Each row has a name. Each piece below is followed by the name of the row it came from. Each question is about the rows just above it.

nak: [  5  15   5  14  14 -42]
feve: [ 19 -17  17   5 -23  29]
Lobi: [  2  20  17  19   7 -52]
Viz: [  7  23  20  20   4 -49]
Pesu: [  3   6  18  18   6 -39]
zozut: [ 14  11  26  19 -42  14]
nanon: [  1  -1  23  17  -1 -35]
Tinos: [ -9  -4 -36 -19  25  24]
tepaz: [ 13  13  32  25  -6 -40]
Fako: [  7 -13  -8  -9   1  32]
Where do [  5  14  14 -42] appear?
nak
Which row holds [ 14 -42]?
nak
[15  5 14 14]
nak

Pazu: [  0   7  -1   8  -7 -34  23  27  -7 -24 -18  15 -21  36 -19 -24  -6   0
  31  -9  -3   2   0  17 -58  12   0   7  15  24   0   4   6 -18  15 -20
   0   1  -2]
sibol: [ -8   0   0   3  -2 -40 -11 -20  23 -19  36   0 -22  17   0 -20 -20  36
  18 -12  -1  13  30  17   0   0  19  -8  27  32   4   4  -6 -18   8 -31
  14  16   0]
Biba: [-11  -7   2  -3  -5   0 -10 -28  24   0  25 -19   0  17  45   0 -21  38
  13 -20  -7   3  31  11 -40  -2  16  -2  21   0  10  14  -8   0   0 -30
  14  14   5]
mava: [  6   7   4   0  -8   0 -20 -17   0 -29  18  -9 -29  16  35  -6 -19  26
   0   0   0   0   0  16 -57   9  13   0   0  23   0   5   6 -14  20 -23
  14   1  -4]
tufi: [  5   0   3  12  -9 -34   0 -19  35   0  16 -16   0  16  30 -22  -9  29
   0  -9   2   1  16  19 -45  13  16  -9  26   0  16   7   2   0  15 -11
  11  -2 -10]
bisu: [ -8  -6   4   0   2   0 -18 -24  27 -21  15  -7 -24  23  36 -19   0  18
  20 -10   0   8  15   8 -55  12   3   0  24  32  10   7  -6   0  24 -26
   8  -3   6]
[-18 -24  27 -21  15  -7 -24  23  36 -19]
bisu
[-19  26   0   0   0   0   0  16]
mava

